In the data rows, the value 500 means zero.
Some points, each followed by its number:
array([613, 418, 608, 489, 572, 429, 516, 528, 409, 505, 285, 444, 522, 523, 495, 429, 529, 456, 440, 560, 520, 512, 562, 518, 553, 370, 434, 453, 443, 550, 307, 426, 475, 489, 337, 540, 550, 444, 518, 493, 558, 586, 494, 429, 432, 547, 518, 493]) 0
array([617, 345, 533, 535, 452, 449, 370, 481, 512, 478, 406, 480, 558, 569, 616, 447, 499, 283, 523, 481, 535, 637, 137, 414, 625, 456, 412, 477, 496, 677, 587, 539, 397, 550, 476, 639, 516, 483, 480, 553, 675, 399, 465, 604, 371, 595, 654, 446]) 1
array([508, 592, 488, 378, 580, 481, 519, 509, 511, 603, 666, 550, 469, 376, 576, 519, 536, 583, 517, 575, 511, 510, 575, 580, 383, 623, 523, 487, 546, 401, 485, 424, 495, 715, 587, 419, 393, 525, 575, 479, 192, 575, 483, 470, 605, 558, 488, 569]) 2
array([327, 627, 431, 335, 562, 535, 450, 696, 612, 500, 575, 623, 503, 547, 368, 711, 445, 620, 585, 395, 471, 444, 433, 617, 527, 594, 556, 591, 596, 324, 356, 333, 695, 386, 491, 367, 713, 509, 267, 538, 476, 382, 537, 505, 654, 464, 481, 706]) 3
array([469, 604, 518, 401, 328, 599, 444, 499, 495, 567, 557, 474, 479, 441, 522, 530, 359, 624, 523, 489, 445, 470, 507, 435, 585, 400, 622, 549, 481, 486, 482, 416, 562, 450, 589, 442, 722, 428, 413, 517, 621, 442, 427, 507, 434, 456, 443, 600]) 4
array([366, 477, 485, 162, 498,  11, 608, 684, 641, 499, 497, 616, 464, 594, 475, 423, 511, 641, 582, 409, 296, 479, 395, 546, 669, 636, 567, 537, 762, 307, 412, 345, 752, 424, 580, 385, 886, 599, 460, 679, 588, 379, 444, 418, 561, 600, 535, 683]) 5
array([315, 702, 592, 196, 625, 535, 554, 843, 534, 518, 482, 512, 499, 598, 337, 445, 521, 623, 671, 520, 436, 461, 372, 448, 631, 411, 583, 499, 553, 159, 331, 434, 657, 467, 560, 396, 737, 587, 462, 640, 585, 384, 611, 435, 639, 517, 447, 703]) 6
array([741, 317, 611, 689, 647, 525, 564, 604, 305, 760, 433, 401, 514, 618, 521, 420, 654, 457, 476, 388, 686, 582, 507, 525, 505, 355, 513, 649, 399, 541, 676, 576, 340, 606, 279, 485, 443, 471, 544, 439, 528, 585, 514, 436, 441, 522, 536, 465]) 7
array([547, 494, 519, 669, 395, 546, 379, 578, 590, 533, 531, 374, 570, 427, 625, 690, 535, 380, 551, 572, 502, 600, 536, 477, 352, 410, 511, 422, 449, 560, 475, 730, 382, 419, 416, 441, 304, 399, 660, 309, 413, 545, 548, 999, 559, 501, 555, 258]) 8
array([399, 664, 488, 407, 560, 567, 478, 499, 590, 517, 506, 577, 479, 556, 426, 466, 424, 557, 642, 576, 450, 521, 434, 536, 627, 504, 537, 552, 611, 381, 359, 431, 659, 465, 547, 464, 667, 536, 484, 577, 515, 422, 377, 500, 483, 527, 416, 591]) 9
array([539, 608, 481, 426, 646, 454, 524, 504, 529, 456, 420, 525, 431, 574, 486, 523, 466, 506, 566, 480, 465, 514, 482, 550, 414, 548, 507, 492, 592, 473, 368, 573, 742, 446, 655, 622, 491, 386, 414, 447, 408, 450, 525, 507, 520, 445, 582, 480]) 10
array([562, 570, 550, 593, 486, 484, 442, 452, 503, 474, 577, 551, 484, 512, 463, 512, 402, 363, 328, 463, 502, 482, 400, 603, 503, 499, 553, 451, 468, 537, 428, 519, 413, 534, 468, 583, 469, 477, 562, 511, 464, 535, 503, 527, 356, 421, 413, 292]) 11
array([465, 330, 580, 706, 598, 410, 605, 490, 556, 594, 501, 422, 553, 565, 548, 517, 656, 347, 299, 438, 551, 533, 571, 538, 361, 490, 298, 747, 424, 644, 566, 556, 274, 703, 182, 608, 222, 390, 557, 434, 481, 596, 533, 365, 525, 396, 587, 370]) 12
array([453, 547, 538, 325, 528, 555, 425, 529, 455, 455, 488, 519, 594, 503, 443, 464, 413, 418, 553, 572, 419, 517, 409, 417, 509, 555, 566, 521, 636, 387, 443, 402, 586, 453, 503, 513, 605, 599, 448, 699, 580, 525, 528, 505, 583, 697, 584, 502]) 13
array([655, 142, 657, 852, 584, 396, 545, 471, 451, 527, 303, 321, 569, 499, 643, 649, 530, 403, 509, 495, 648, 542, 659, 458, 507, 286, 461, 575, 453, 596, 869, 455,   0, 593, 252, 539, 431, 485, 543, 447, 547, 553, 447, 379, 348, 479, 638, 300]) 14
array([490, 473, 438, 531, 484, 533, 515, 483, 489, 503, 442, 486, 548, 486, 545, 528, 482, 475, 444, 474, 709, 532, 585, 488, 470, 412, 463, 492, 490, 602, 517, 485, 558, 396, 528, 524, 565, 240, 490, 457, 476, 566, 512, 526, 552, 482, 433, 349]) 15
array([651, 293, 496, 829, 460, 423, 477, 426, 522, 649, 385, 330, 452, 349, 532, 614, 617, 265, 408, 544, 661, 424, 764, 545, 336, 432, 469, 476, 410, 640, 747, 575, 400, 460, 452, 545, 236, 389, 473, 413, 314, 627, 563, 526, 616, 401, 434, 296]) 16
array([516, 483, 486, 445, 512, 391, 420, 458, 688, 419, 488, 631, 484, 456, 544, 534, 403, 431, 461, 498, 417, 488, 572, 562, 444, 590, 378, 472, 586, 591, 445, 619, 353, 465, 424, 637, 382, 511, 471, 466, 548, 540, 427, 498, 591, 459, 527, 458]) 17
array([438, 474, 495, 450, 661, 551, 499, 507, 488, 452, 505, 393, 461, 559, 493, 521, 503, 428, 511, 469, 524, 566, 484, 467, 453, 499, 520, 548, 597, 568, 480, 459, 513, 489, 542, 511, 605, 579, 504, 501, 535, 582, 482, 466, 441, 507, 439, 489]) 18
array([534, 362, 520, 516, 445, 441, 455, 489, 586, 316, 516, 577, 437, 562, 549, 327, 440, 506, 427, 450, 351, 417, 519, 475, 442, 516, 412, 423, 486, 505, 554, 550, 367, 545, 522, 561, 416, 486, 546, 237, 691, 518, 520, 499, 630, 309, 689, 480]) 19
array([507, 397, 571, 654, 452, 499, 495, 517, 461, 569, 511, 472, 511, 525, 527, 560, 681, 499, 553, 311, 608, 540, 640, 411, 503, 382, 421, 645, 431, 515, 595, 581, 388, 472, 451, 520, 452, 552, 466, 515, 443, 553, 519, 496, 382, 509, 354, 408]) 20
array([356, 479, 505, 492, 450, 614, 543, 488, 566, 999, 541, 515, 496, 500, 530, 571, 597, 441, 479, 465, 563, 501, 529, 537, 415, 502, 395, 505, 499, 463, 472, 498, 435, 496, 546, 472, 481, 439, 485, 381, 366, 457, 582, 542, 610, 621, 433, 537]) 21
array([487, 572, 514, 278, 509, 466, 521, 486, 512, 401, 485, 579, 517, 526, 535, 526, 376, 606, 525, 494, 379, 492, 411, 503, 554, 462, 457, 495, 496, 393, 392, 533, 709, 523, 545, 467, 684, 600, 599, 581, 639, 485, 543, 667, 422, 497, 482, 654]) 22
array([466, 544, 546, 319, 503, 530, 522, 579, 481, 503, 540, 347, 507, 706, 495, 460, 513, 636, 558, 516, 519, 563, 458, 524, 568, 517, 619, 551, 424, 348, 392, 448, 702, 429, 483, 407, 674, 583, 276, 653, 525, 455, 425, 534, 428, 556, 469, 540]) 23
array([462, 510, 469, 238, 539, 587, 519, 400, 452, 541, 378, 550, 474, 667, 434, 400, 498, 683, 600, 453, 492, 514, 317, 368, 747, 519, 635, 540, 557, 324, 405, 424, 729, 546, 512, 411, 882, 598, 463, 625, 557, 450, 419, 566, 499, 567, 541, 803]) 24
array([456, 452, 457, 472, 569, 466, 429, 519, 533, 401, 499, 561, 480, 624, 471, 385, 461, 497, 506, 524, 455, 541, 473, 451, 566, 532, 452, 504, 392, 494, 759, 502, 510, 407, 577, 634, 423, 551, 542, 500, 496, 550, 498, 537, 442, 415, 525, 364]) 25
array([270, 444, 465, 573, 448, 518, 499, 468, 536, 510, 499, 437, 437, 501, 410, 318, 571, 369, 444, 387, 528, 580, 582, 524, 477, 501, 387, 490, 484, 538, 614, 610, 386, 521, 336, 407, 243, 485, 572, 421, 481, 537, 592, 397, 546, 418, 496, 372]) 26
array([428, 362, 427, 662, 430, 437, 406, 385, 596, 413, 571, 437, 554, 429, 546, 541, 530, 346, 525, 426, 456, 495, 527, 659, 375, 512, 405, 470, 417, 681, 566, 643, 336, 277, 442, 615, 388, 446, 601, 609, 471, 538, 309, 597, 506, 478, 543, 453]) 27
array([792, 256, 456, 988, 544, 321, 467, 419, 549, 661, 802, 351, 773, 509, 567, 574, 602, 257, 209, 462, 701, 510, 649, 555, 269, 360, 243, 448, 382, 738, 842, 677,   8, 378, 353, 668,  86, 340, 340, 378, 398, 601, 633, 362, 473, 434, 582, 214]) 28
array([607, 403, 467, 669, 466, 440,  98, 456, 549, 497, 542, 532, 508, 485, 401, 433, 569, 387, 490, 543, 504, 581, 565, 501, 334, 515, 422, 477, 535, 507, 431, 540, 246, 457, 476, 556, 394, 391, 599, 400, 513, 591, 584, 474, 591, 474, 555, 367]) 29
Which five points above are nearest to each new point, looking only along the 4 directions in which the numbered points spread most? Their numbers follow each, nearest first.
array([645, 394, 502, 603, 587, 546, 582, 636, 407, 641, 645, 492, 362, 595, 548, 452, 614, 507, 496, 582, 543, 387, 528, 310, 919, 454, 556, 471, 486, 466, 551, 512, 434, 526, 425, 533, 704, 526, 452, 526, 546, 530, 427, 452, 493, 444, 591, 499]) 0 18 20 23 4
array([548, 593, 459, 438, 503, 479, 460, 407, 486, 404, 467, 549, 478, 555, 555, 507, 427, 534, 514, 446, 468, 495, 553, 511, 554, 528, 532, 470, 498, 499, 481, 560, 475, 443, 496, 490, 553, 363, 552, 567, 382, 532, 420, 484, 491, 458, 442, 417]) 18 10 11 25 15
array([477, 537, 489, 448, 443, 486, 480, 436, 540, 530, 638, 435, 494, 460, 484, 544, 514, 524, 368, 465, 583, 491, 512, 611, 415, 546, 482, 474, 511, 550, 487, 522, 484, 275, 504, 462, 326, 389, 534, 432, 183, 510,  94, 507, 485, 456, 466, 343]) 15 11 29 26 2
array([421, 597, 535, 333, 647, 513, 601, 629, 528, 482, 683, 490, 516, 545, 401, 417, 623, 744, 661, 508, 655, 524, 509, 569, 492, 773, 701, 569, 701, 337, 360, 376, 645, 559, 566, 414, 690, 517, 600, 542, 507, 430, 507, 425, 665, 490, 543, 647]) 3 6 9 23 13
array([508, 477, 471, 454, 612, 612, 463, 455, 484, 561, 397, 452, 491, 528, 555, 563, 487, 574, 552, 590, 495, 567, 526, 513, 270, 384, 616, 439, 500, 562, 501, 442, 524, 457, 644, 477, 494, 490, 491, 445, 451, 499, 465, 549, 558, 578, 336, 437]) 15 18 10 11 4
array([415, 641, 520, 448, 449, 424, 613, 569, 587, 481, 585, 528, 574, 547, 423, 439, 540, 498, 495, 493, 482, 494, 449, 653, 434, 628, 543, 542, 649, 522, 405, 458, 468, 542, 654, 422, 509, 591, 582, 464, 392, 448, 544, 476, 576, 392, 500, 630]) 10 2 18 13 9
array([459, 712, 475, 357, 438, 440, 540, 550, 438, 550, 612, 363, 643, 487, 426, 489, 397, 591, 500, 566, 439, 333, 467, 380, 574, 443, 593, 618, 339, 387, 417, 440, 694, 534, 658, 514, 639, 638, 580, 618, 557, 500, 377, 669, 426, 567, 483, 574]) 4 9 23 13 22
array([604, 349, 537, 578, 375, 509, 359, 436, 418, 567, 578, 290, 512, 395, 584, 604, 409, 356, 598, 537, 651, 512, 543, 389, 559, 307, 526, 447, 552, 605, 537, 454, 473, 444, 379, 550, 381, 482, 427, 537, 465, 523, 369, 553, 377, 460, 529, 442]) 15 20 11 0 25
array([415, 620, 457, 394, 476, 513, 575, 543, 453, 640, 456, 628, 620, 506, 489, 457, 513, 670, 553, 554, 537, 482, 497, 399, 573, 506, 571, 583, 585, 387, 535, 441, 589, 503, 524, 435, 586, 574, 383, 621, 509, 484, 462, 422, 566, 684, 510, 563]) 23 9 4 13 18
array([540, 457, 529, 465, 473, 424, 469, 247, 456, 494, 245, 533, 393, 526, 446, 342, 621, 508, 499, 495, 528, 548, 506, 539, 570, 485, 451, 486, 491, 441, 550, 498, 455, 603, 590, 516, 533, 480, 497, 504, 472, 540, 566, 513, 457, 493, 387, 599]) 18 0 25 11 15
array([472, 474, 466, 468, 575, 449, 532, 591, 527, 487, 621, 548, 503, 466, 438, 656, 525, 539, 596, 475, 443, 505, 455, 521, 505, 570, 425, 574, 499, 411, 355, 430, 548, 447, 555, 429, 613, 528, 558, 392, 414, 458, 523, 651, 548, 496, 485, 560]) 10 18 13 4 2
array([771, 255, 479, 694, 591, 524, 569, 524, 517, 576, 405, 390, 357, 583, 499, 297, 613, 447, 472, 387, 643, 515, 545, 362, 475, 549, 416, 552, 405, 487, 606, 502, 444, 562, 464, 472, 362, 426, 561, 496, 542, 498, 547, 394, 431, 535, 557, 570]) 20 0 7 26 12
array([346, 663, 484, 359, 450, 499, 447, 496, 545, 473, 579, 495, 439, 489, 444, 544, 461, 491, 623, 524, 460, 530, 520, 527, 518, 647, 536, 432, 547, 411, 330, 436, 591, 366, 623, 507, 566, 564, 494, 459, 362, 438, 562, 566, 664, 531, 575, 490]) 10 9 13 3 2
array([381, 604, 473, 386, 544, 489, 357, 450, 502, 449, 503, 532, 515, 534, 468, 541, 443, 497, 434, 532, 426, 468, 441, 537, 482, 570, 459, 420, 541, 474, 432, 489, 537, 661, 536, 464, 361, 471, 415, 611, 559, 520, 528, 490, 529, 536, 478, 586]) 10 18 13 25 11
array([420, 628, 472, 463, 335, 544, 122, 430, 533, 416, 500, 484, 495, 344, 483, 627, 321, 537, 452, 472, 428, 462, 548, 618, 492, 479, 613, 491, 566, 544, 473, 509, 607, 426, 621, 566, 393, 501, 388, 608, 505, 549, 541, 565, 418, 496, 462, 448]) 10 11 15 25 18
array([375, 591, 393, 254, 499, 413, 498, 516, 525, 413, 484, 647, 494, 387, 454, 523, 432, 589, 564, 522, 400, 452, 450, 618, 467, 549, 498, 473, 515, 536, 346, 504, 453, 449, 707, 481, 525, 536, 495, 556, 505, 558, 505, 430, 739, 433, 513, 615]) 10 13 9 3 22
array([418, 535, 473, 424, 592, 513, 610, 506, 506, 480, 464, 548, 452, 603, 464, 533, 623, 545, 635, 581, 585, 486, 467, 479, 530, 547, 533, 492, 479, 404, 389, 431, 643, 544, 549, 563, 651, 600, 511, 544, 539, 302, 423, 508, 497, 463, 576, 593]) 13 9 23 4 18
array([364, 684, 409, 298, 425, 573, 414, 504, 502, 495, 537, 644, 487, 410, 443, 592, 357, 590, 452, 567, 424, 428, 448, 615, 433, 695, 621, 553, 562, 402, 276, 329, 677, 411, 654, 441, 489, 490, 633, 470, 419, 428, 511, 670, 630, 470, 427, 466]) 10 9 3 22 2
array([728,  97, 515, 941, 473, 409, 559, 551, 485, 739, 485, 301, 454, 382, 603, 506, 718, 168, 461, 410, 826, 513, 778, 475, 246, 443, 287, 480, 425, 702, 694, 411, 133, 496, 337, 682,  12, 440, 577, 359, 245, 693, 631, 452, 422, 435, 477, 185]) 28 16 12 14 7
array([376, 605, 394, 412, 453, 551, 563, 487, 499, 481, 575, 630, 513, 534, 436, 557, 438, 542, 540, 516, 490, 549, 548, 587, 451, 631, 600, 520, 517, 484, 361, 453, 643, 354, 631, 488, 530, 518, 579, 443, 456, 384, 492, 475, 573, 453, 459, 590]) 10 9 2 13 3
array([612, 472, 557, 596, 556, 551, 605, 457, 421, 633, 613, 398, 390, 501, 444, 378, 557, 376, 475, 533, 606, 616, 581, 508, 483, 510, 489, 559, 443, 437, 603, 551, 491, 630, 405, 464, 486, 380, 433, 418, 390, 571, 480, 502, 456, 553, 515, 513]) 20 15 0 21 18
array([662, 388, 459, 705, 445, 560, 495, 422, 595, 478, 378, 480, 573, 500, 533, 483, 469, 375, 461, 351, 547, 467, 450, 544, 498, 367, 448, 490, 451, 650, 726, 618, 282, 522, 368, 491, 316, 282, 527, 403, 651, 562, 510, 459, 341, 434, 588, 420]) 27 29 11 20 26
array([663, 269, 539, 659, 462, 576, 354, 383, 471, 525, 475, 292, 564, 445, 566, 468, 519, 311, 384, 501, 622, 548, 532, 371, 461,  77, 546, 425, 353, 558, 803, 636, 301, 510, 355, 691, 301, 396, 490, 445, 568, 596, 543, 556, 440, 507, 514, 211]) 14 16 20 7 27
array([587, 408, 369, 581, 399, 549, 499, 504, 422, 545, 456, 413, 613, 500, 459, 547, 551, 394, 311, 563, 541, 451, 438, 422, 616, 386, 499, 615, 523, 570, 514, 499, 401, 516, 425, 564, 642, 409, 368, 521, 453, 511, 497, 576, 387, 523, 562, 422]) 0 20 15 18 11
array([516, 532, 406, 593, 486, 432, 490, 456, 584, 423, 508, 361, 528, 442, 568, 481, 486, 481, 557, 486, 551, 502, 536, 564, 328, 626, 436, 518, 516, 532, 549, 551, 423, 399, 344, 632, 350, 433, 500, 406, 355, 530, 518, 500, 522, 454, 576, 208]) 29 27 26 11 17
array([629, 449, 505, 531, 592, 604, 525, 455, 480, 310, 499, 604, 447, 556, 516, 528, 509, 408, 470, 514, 472, 552, 490, 504, 563, 520, 484, 503, 493, 585, 568, 549, 457, 622, 521, 581, 479, 457, 525, 537, 531, 487, 443, 486, 498, 595, 564, 493]) 25 11 0 18 15
array([355, 762, 489, 397, 429, 487, 451, 424, 523, 428, 535, 688, 490, 435, 496, 606, 337, 566, 460, 576, 438, 462, 412, 560, 477, 697, 529, 386, 640, 455, 336, 422, 626, 569, 660, 485, 596, 464, 512, 449, 353, 207, 526, 588, 586, 484, 352, 510]) 10 9 3 22 13
array([465, 732, 409, 488, 459, 445, 519, 451, 582, 451, 551, 552, 550, 374, 569, 594, 401, 452, 503, 489, 437, 443, 487, 552, 571, 513, 462, 556, 542, 481, 355, 466, 565, 399, 593, 431, 550, 458, 573, 526, 491, 547, 571, 713, 483, 503, 451, 529]) 10 4 13 18 9
array([431, 708, 530, 198, 513, 594, 505, 569, 462, 539, 401, 650, 561, 639, 456, 490, 659, 652, 536, 539, 443, 473, 471, 445, 630, 552, 727, 527, 583, 150, 322, 374, 722, 552, 670, 421, 905, 624, 437, 687, 686, 458, 474, 517, 575, 530, 403, 794]) 6 24 23 9 3
array([408, 738, 511, 319, 466, 489, 461, 650, 446, 420, 546, 555, 567, 552, 412, 473, 432, 659, 625, 605, 332, 457, 418, 454, 639, 597, 662, 758, 624, 331, 176, 347, 795, 589, 680, 362, 747, 533, 402, 560, 605, 378, 374, 559, 440, 587, 376, 676]) 6 24 9 3 22
array([471, 435, 468, 613, 573, 352, 433, 311, 605, 471, 497, 563, 435, 396, 472, 512, 535, 539, 420, 475, 465, 456, 441, 532, 358, 417, 375, 526, 607, 529, 594, 568, 387, 520, 499, 520, 346, 402, 598, 333, 421, 536, 474, 586, 503, 450, 540, 391]) 29 27 26 17 11
array([523, 464, 454, 469, 385, 518, 406, 300, 496, 471, 538, 459, 457, 554, 474, 565, 432, 468, 458, 458, 340, 533, 509, 561, 509, 469, 426, 398, 486, 557, 515, 570, 437, 318, 495, 610, 330, 478, 412, 430, 520, 466, 471, 576, 504, 446, 481, 424]) 11 27 25 29 17
array([535, 374, 402, 710, 529, 320, 473, 475, 541, 485, 552, 393, 353, 362, 489, 432, 538, 373, 412, 467, 460, 470, 563, 558, 395, 489, 385, 433, 394, 613, 658, 752, 299, 409, 386, 598, 179, 384, 546, 363, 432, 596, 512, 460, 421, 493, 546, 398]) 29 27 26 12 16
array([398, 444, 476, 388, 529, 362, 391, 496, 569, 497, 520, 526, 506, 369, 542, 621, 511, 452, 435, 539, 505, 466, 605, 554, 273, 464, 421, 467, 483, 588, 597, 545, 377, 498, 558, 521, 289, 377, 569, 372, 411, 594, 522, 619, 565, 434, 517, 384]) 29 27 26 17 11
array([466, 512, 371, 415, 466, 463, 719, 478, 590, 482, 609, 657, 468, 531, 414, 480, 454, 511, 563, 481, 451, 480, 524, 563, 471, 619, 455, 549, 608, 481, 294, 483, 512, 304, 585, 381, 494, 505, 540, 640, 421, 436, 593, 340, 587, 449, 504, 509]) 10 2 13 18 9
array([568, 408, 486, 673, 542, 457, 368, 512, 562, 312, 513, 602, 432, 536, 527, 526, 498, 514, 497, 516, 446, 424, 500, 589, 432, 521, 412, 480, 377, 715, 680, 539, 275, 513, 458, 546, 370, 400, 541, 346, 517, 528, 700, 464, 575, 247, 574, 457]) 29 27 26 17 19
array([459, 378, 504, 560, 464, 402, 153, 541, 623, 447, 443, 529, 410, 456, 561, 507, 543, 289, 377, 481, 417, 462, 447, 542, 476, 461, 448, 313, 442, 687, 573, 535, 412, 503, 470, 705, 374, 388, 569, 466, 514, 524, 550, 506, 283, 424, 520, 372]) 27 29 11 19 17
array([433, 703, 460, 329, 501, 477, 449, 505, 674, 421, 554, 688, 445, 358, 487, 446, 362, 631, 533, 589, 315, 395, 449, 512, 633, 523, 572, 484, 604, 415, 622, 623, 593, 399, 653, 417, 537, 634, 475, 554, 516, 199, 497, 538, 594, 465, 418, 541]) 10 9 22 13 3
array([653, 326, 428, 715, 518, 420, 534, 457, 547, 446, 534, 429, 518, 500, 424, 492, 599, 279, 477, 460, 602, 440, 576, 573, 280, 457, 449, 411, 361, 655, 688, 519, 253, 537, 411, 551, 264, 439, 445, 360, 460, 533, 597, 320, 448, 502, 593, 194]) 12 16 26 29 27
array([479, 535, 515, 421, 560, 556, 537, 639, 512, 458, 482, 464, 320, 515, 438, 483, 542, 576, 527, 456, 458, 519, 429, 519, 538, 587, 506, 552, 496, 457, 417, 450, 599, 505, 611, 464, 535, 496, 535, 611, 612, 447, 475, 507, 512, 608, 523, 619]) 13 9 4 18 23
array([506, 525, 495, 368, 769, 437, 602, 468, 447, 536, 432, 615, 612, 554, 483, 449, 502, 576, 456, 466, 532, 495, 491, 465, 462, 586, 388, 547, 527, 457, 441, 476, 456, 695, 467, 423, 439, 531, 555, 498, 424, 598, 564, 415, 576, 541, 498, 571]) 18 2 0 10 25
array([392, 526, 490, 351, 400, 475, 565, 433, 533, 450, 577, 463, 413, 410, 469, 586, 467, 589, 579, 476, 419, 477, 455, 568, 499, 486, 566, 426, 568, 386, 413, 460, 468, 444, 656, 454, 525, 478, 417, 521, 451, 582, 384, 502, 570, 533, 448, 436]) 10 13 18 9 4
array([610, 453, 453, 510, 528, 485, 592, 484, 406, 455, 446, 513, 431, 538, 561, 407, 522, 472, 489, 497, 488, 509, 557, 488, 441, 425, 448, 432, 492, 549, 617, 507, 479, 557, 437, 508, 490, 455, 453, 540, 498, 597, 483, 422, 430, 469, 468, 440]) 0 18 25 11 20
array([470, 603, 503, 213, 528, 537, 661, 636, 451, 573, 524, 616, 442, 609, 382, 390, 325, 555, 649, 531, 525, 439, 402, 409, 489, 605, 641, 540, 588, 345, 346, 375, 987, 707, 550, 388, 805, 630, 481, 566, 601, 451, 325, 407, 527, 579, 541, 796]) 6 24 3 9 23
array([560, 459, 500, 676, 465, 601, 460, 452, 342, 597, 511, 515, 566, 424, 584, 598, 482, 468, 478, 516, 350, 464, 505, 526, 515, 396, 613, 512, 408, 400, 536, 519, 516, 666, 499, 552, 436, 473, 450, 713, 404, 536, 467, 580, 375, 497, 658, 525]) 15 18 0 11 20
array([555, 424, 435, 538, 323, 537, 497, 455, 515, 570, 500, 474, 530, 463, 563, 479, 423, 557, 443, 503, 529, 580, 417, 435, 466, 487, 537, 440, 354, 518, 835, 577, 489, 641, 334, 555, 591, 325, 442, 502, 577, 499, 459, 546, 429, 446, 567, 559]) 0 11 15 18 25
array([449, 580, 660, 301, 474, 655, 523, 504, 550, 417, 482, 535, 578, 525, 535, 508, 377, 552, 544, 549, 406, 544, 419, 382, 709, 285, 753, 553, 480, 347, 415, 469, 644, 517, 484, 556, 834, 568, 351, 651, 688, 346, 415, 577, 459, 586, 463, 627]) 24 23 22 4 9
array([323, 618, 417, 366, 514, 510, 352, 420, 417, 371, 498, 700, 591, 403, 574, 638, 444, 534, 467, 551, 405, 451, 430, 565, 567, 526, 562, 531, 582, 531, 387, 756, 452, 439, 754, 512, 567, 421, 704, 502, 536, 387, 490, 572, 581, 456, 490, 508]) 10 13 22 4 11
array([597, 379, 621, 563, 467, 565, 457, 561, 453, 644, 507, 373, 459, 624, 478, 536, 569, 452, 490, 517, 712, 440, 596, 409, 466, 376, 467, 497, 446, 508, 604, 440, 531, 593, 462, 472, 375, 444, 548, 497,  38, 612, 548, 449, 898, 369, 518, 417]) 21 20 15 26 2
array([406, 686, 492, 144, 440, 589, 609, 574, 474, 653, 563, 664, 494, 628, 408, 491, 499, 649, 610, 544, 496, 543, 468, 548, 613, 629, 541, 581, 480, 259, 242, 292, 759, 498, 539, 354, 697, 624, 456, 544, 481, 506, 505, 404, 571, 515, 453, 775]) 6 3 9 23 24
array([535, 487, 530, 595, 626, 431, 473, 511, 630, 501, 556, 492, 482, 566, 430, 511, 580, 325, 494, 449, 584, 586, 464, 498, 426, 540, 417, 491, 504, 541, 473, 423, 421, 412, 462, 437, 539, 600, 534, 403, 490, 583, 625, 447, 662, 390, 451, 425]) 26 11 15 25 18
array([410, 547, 510, 348, 495, 505, 520, 533, 601, 479, 427, 531, 469, 440, 501, 758, 463, 623, 429, 547, 323, 319, 477, 521, 493, 597, 552, 499, 614, 424, 440, 492, 661, 498, 521, 456, 481, 482, 534, 471, 550, 456, 462, 612, 602, 576, 330, 626]) 10 9 13 4 22
array([429, 697, 562, 281, 527, 478, 572, 603, 609, 503, 586, 702, 572, 450, 472, 378, 516, 580, 599, 448, 486, 468, 497, 455, 501, 614, 564, 587, 542, 357, 541, 400, 613, 539, 481, 403, 593, 511, 499, 520, 506, 467, 515, 373, 661, 500, 441, 664]) 3 9 13 10 6
array([463, 542, 436, 397, 526, 501, 543, 399, 530, 449, 719, 589, 436, 534, 408, 458, 549, 603, 573, 459, 325, 563, 525, 550, 450, 629, 471, 507, 492, 523, 484, 451, 533, 455, 548, 438, 349, 478, 597, 499, 380, 480, 469, 527, 546, 540, 466, 502]) 10 2 17 18 25
array([641, 343, 509, 706, 671, 463, 513, 466, 528, 521, 538, 381, 450, 462, 526, 503, 736, 368, 477, 395, 642, 534, 655, 451, 397, 511, 434, 575, 419, 659, 698, 600, 336, 467, 455, 522, 171, 478, 610, 362, 400, 572, 544, 400, 424, 398, 775, 406]) 12 16 26 29 20
array([426, 644, 460, 281, 452, 625, 510, 526, 504, 495, 540, 538, 537, 566, 478, 559, 449, 733, 543, 564, 453, 458, 398, 515, 736, 550, 638, 568, 577, 393,   2, 308, 726, 532, 681, 585, 640, 529, 466, 613, 535, 460, 444, 619, 519, 656, 657, 631]) 9 22 6 23 24
array([465, 547, 465, 530, 583, 583, 441, 361, 520, 409, 479, 461, 523, 464, 475, 535, 356, 494, 448, 499, 474, 468, 489, 500, 600, 446, 358, 420, 591, 472, 542, 586, 483, 397, 577, 629, 457, 380, 479, 440, 499, 535, 452, 578, 420, 376, 529, 425]) 11 25 15 17 27
array([435, 610, 525, 460, 591, 510, 552, 550, 535, 440, 479, 603, 540, 488, 482, 444, 441, 554, 564, 502, 429, 427, 526, 546, 508, 612, 529, 550, 365, 344, 410, 445, 567, 457, 586, 480, 530, 506, 466, 597, 595, 441, 446, 280, 438, 499, 519, 531]) 13 10 18 9 4
array([474, 408, 466, 485, 345, 433, 383, 455, 536, 446, 476, 568, 548, 500, 578, 489, 471, 462, 463, 589, 457, 466, 500, 535, 562, 444, 451, 513, 521, 685, 589, 585, 475, 610, 407, 558, 554, 497, 486, 514, 635, 528, 515, 527, 440, 421, 515, 509]) 25 11 0 18 19
array([599, 425, 452, 654, 453, 607, 468, 488, 636, 470, 439, 494, 511, 279, 626, 596, 439, 397, 406, 547, 514, 470, 525, 546, 593, 441, 491, 475, 367, 687, 490, 545, 322, 353, 451, 491, 392, 353, 419, 532, 513, 433, 297, 675, 450, 460, 441, 491]) 11 15 27 29 8
array([497, 248, 590, 539, 437, 660, 436, 467, 383, 651, 392, 372, 558, 514, 545, 471, 455, 544, 476, 387, 541, 557, 530, 371, 629, 468, 563, 515, 534, 493, 578, 512, 564, 550, 436, 570, 502, 583, 189, 469, 519, 537, 392, 585, 432, 540, 461, 456]) 0 18 20 15 4
array([810, 127, 624, 839, 563, 463, 528, 540, 445, 646, 401, 377, 487, 589, 579, 427, 646, 403, 400, 627, 642, 545, 591, 372, 458, 330, 387, 442, 436, 672, 787, 805, 251, 685, 449, 586, 328, 472, 486, 300, 615, 582, 462, 401, 506, 476, 563, 392]) 14 12 7 16 20
array([662, 316, 626, 777, 520, 457, 536, 466, 423, 597, 462, 329, 544, 624, 619, 449, 501, 390, 394, 465, 593, 464, 554, 447, 379, 236, 406, 489, 403, 651, 771, 632, 276, 566, 363, 581, 422, 431, 500, 396, 508, 631, 533, 444, 381, 551, 654, 410]) 14 7 12 20 16
array([528, 462, 428, 537, 402, 413, 536, 581, 552, 443, 681, 430, 471, 526, 435, 366, 534, 388, 593, 544, 469, 433, 391, 534, 497, 547, 527, 468, 497, 426, 504, 620, 536, 502, 514, 501, 483, 521, 566, 438, 479, 466, 465, 541, 651, 516, 403, 498]) 10 18 25 11 15
